In the rows, zero is written as 128.
Named turns come first, each shown by rows before and after it. Which turns, in which order, take the first row of each pair that follows to the second? Write the first one first, as in the answered first pair.
A (before => after):
[113 137 113 144 137 117 127 171 166 127 178  90 149 134 108 104  92 124
 150 108 168 112 124 121 143  79 103] => [106 137  97 119 136 120 131 176 157 138 174  95 139 139 109 101  96 128
 156 109 148 122 144 130 111  80  83]
[135 123 121 138 119 119 129 106 127 153 126 120  56 136 134 139 115 110
 146 158 147 163 130 133 135 139 124] => [136 124 126 149 119 115 124 102 126 148 128 120  58 137 128 138 113 111
 145 160 149 158 124 132 140 142 133]
[ 87  89 131 104 100 130 160 119 121 122 117 115  90 121 142 134 127 132
 122 161 115 127 113 127 140 127 127] => [ 90  91 134 115 105 131 160 116 125 117 127 114  96 123 141 136 129 130
 120 162 122 120 109 126 154 129 133]
B (before => after):
[168 115 126 127 143 114 128 109  94 146 114 168 151 156 172 101 127 114
 111 117 119 171 124 113 114 156 118] => [164 130 160 188 130 112 134 118 140 117 122 139 148 135 140 114 118 123
 115 129 146 129  94  97 173 134 162]
[117 133 129 150 128 130 123 126 136 113 149 115 125 123  99 144 125 130
 138 116 142 130 123 123 148 120 136] => [114 127 111 119 136 136 123 124 116 130 148 129 129 137 116 131 131 131
 135 107 126 154 138 129 114 127 110]
[115 156 113 129 115 122 143 142 156 121 130 113 131 115  98 135 127 146
 146 126 121 115 136 133 120 111 133] => [123 149  98 102 115 127 140 139 133 135 119 128 128 130 117 131 136 142
 143 123 110 138 146 137  90 119 110]
Y (before => after):
[149 164 148 164 151 122 148 115 147 132 163 123 143 112 140  79  99 104
 125 143 146 149 149 108 141 110 111] => [145 150 154 157 151 126 151 100 144 128 167 116 127 108 140  82 103  95
 122 143 154 153 140 111 157 111 121]
[138 105 163 140 123 142 141 119 128 150 140 102 111 108 111 136 131 125
 131 123 149 146 125 114 171 130 149] => [174 135 153 156 125 130 132 155 114 148 113 129 159 129 125 112 104 147
 129 114 121 135 134 111 131 129 130]
[128 133 143 147 143 142 137 102 111 132 151 137 116 128 144 142 147 130
 134 116 139 132  95  83 163 131 142] => [143 162 129 156 146 137 129 141 107 132 141 151 156 142 144 126 127 154
 140 111 113 120 102  81 133 117 120]
K (before => after):
[104 141 128 143 145 123 126 152 188 143 165 120 140 105 100 145 119 173
 152 123 133 106 125 155 148 141 141] => [105 101 137 122 155 121 133 110 159 158 158 118  95 106 115 154 143 141
 141 126 152 131 110 156 165 170 154]
[177 112 145 125 127  95 137 137  96 131 111 148 145 127 140 105 129 123
 136 114 108 131 119 143 121 130 132] => [169 128 137 136 123  93 142 155 123 123 114 143 150 120 113 116 116 138
 149 119  99 109 120 146 118 113 131]
[128 133 117 145 143  93 127 189 172 134 153 101 131 158 124 113  99 151
 142 149  76 136 144 134  61 115 110] => [106 109 133 139 133  95 145 158 181 134 145  72  70 139 105 149 125 127
 149 161  97 132 132 149  79 126 143]

(two turns a pair)
[138 131 132 127  78 128 129  98 136 135 170 132  96  97 104 168 143 131
 140 155 128 155 128 113 152 140 149] => [160 152 110 135  92 128 112 123 118 143 172 167 162 123 132 130 122 151
 126 139 104 166 143  96 136 129 117] | K then K
[119 152 102 120 123 133 122 141  96 138  95 136 144 161 153 124 115 148
 142 133  99 129 135 103  81 143 102] => [ 79 121 107  95 131 154 122 101  99 144 139 117 109 144 142 139 132 129
 137 136 127 150 132 100 118 147 104] | Y then K
[178 130 138 174 120  92 112 142 111 117  82 152 160 135 147 118 116 140
 114 132 103 115 139 120  92 126 152] => [104  82 139 117 128 129 126  76 125 131 145 115  84  98 124 144 151 101
 112 133 143 146 140 125 146 136 161] | Y then K
[124  78 113 124 150 135 144 141  94 123  78 108 101 133 139 105 109 116
 112 137 166 142 120 107 120 111 125] => [102 100 102 123 141 136 151 159 123 113  92  90  94 120 107 120 102 137
 132 139 157 121 128 120 116  90 119] | Y then K
[143 157  94 131 123 106 167 174 147 126 107 118  88 107  85 145  92 101
 145 122 123  92 105  97 136  91 159] => [179 122 113 125 134  98 155 143  91 149  87 143  88 133 140 121 104  72
 118 120 135 131  90  82 140 124 165] | Y then K
[152 150 140 168 139 106 106 166 130 118 193 120 166 140 136 112 112 157
 113 128 128 110 140 154 129 123 116] => [175 117 166 177 128  80 119 137 116 121 144 117 116 144 151 137 137 127
 107 141 145 107 118 163 141 153 159] | K then Y
[101 139 124  87 141 127 144 143 120 144 148  97 147 157 123 161 156 159
 119 152 116 123 174 161  74 116  63] => [132 138 128  91 148 115 141 144  95 150 123 111 157 172 150 147 157 156
 105 148 112 126 163 155  60 128  64] | Y then Y
[113 129 103 132 147 132 124 181 115 147 146 137 129 124 122 170 109 139
 140  97 119  85 144 113 137 136 125] => [136 124 111 137 151 119 122 175  96 148 131 150 137 132 141 163 110 133
 130  98 118  87 139 114 128 144 130] | Y then Y
[157 125 140 149  93 100 142 138 121 139  83 141 112 136 131 131 135 125
 132 151 109 117 125 135  98 128 152] => [145 114 145 141  95 108 144 124 123 143  92 131  89 125 123 137 148 111
 133 149 124 120 121 134 115 129 162] | Y then Y
[ 94 106 121  97 135 154 140  96 122 131 166 115  93 117 124 133 141 123
 123 123 144 151 147 132 144 121 113] => [142 163 116 143 123 127 137 159 133 120 126 135 156 137 127 116 105 163
 128 121 105 117 153 134  99 100 102] | Y then K
[136 146 118 161 118 129 134 141 152 124 131 135 154 141 121 141 126 153
 135 109 120 109 120 125 139 107 131] => [156 134 133 160 114 116 141 129 135 128 100 139 136 144 139 145 137 138
 130 113 119 110 107 128 133 123 147] | K then Y
[ 90  91 116  89  99 128 129 104 117 134 179 127 124 126 117 107 134 155
 134 104 144 151 124 105 167  96  95] => [154  86 158 143  97  96 128 114  99 128 119 142 143 143 146 100 130 147
 120 114 150 134  87 100 180 113 134] | Y then B
[148 134 135 162 123 110 159 135 158 151 149 117 109 122  88 156 152 157
 105 107 175 176 132 111 170 124 161] => [175 149 128 181 120  94 160 157 148 149 119 129 130 137  91 149 138 167
 108 108 155 162 129 114 147 121 157] | Y then K
[132 134 114  98 127 122 134 140 123 136 115 130 117 130 118 142 122 136
 150 122 116 112 159 147  95 127 104] => [134 119 122  87 129 125 132 124 111 141 107 134 106 127 128 141 128 121
 146 122 123 123 153 145  96 143 109] | K then K
[ 97 113 116  71 102 116 140 189 183  94 140  75 108 118 107 174 145 186
  91 148 103 109 162  98 125 122 131] => [133 129 112  87 106 102 132 212 166  96 111 100 141 139 131 150 129 200
  86 142  88 106 164  94  96 126 119] | Y then Y
[124 115 132 143 148 126 159 115 157  99 104 143  80 145 142 169 123 136
 108 156 141 130 129 115 138 165 154] => [139 144 119 154 152 127 141 147 150 102 111 168 143 161 157 138 100 157
  99 143 120 132 139 100 118 148 119] | K then K
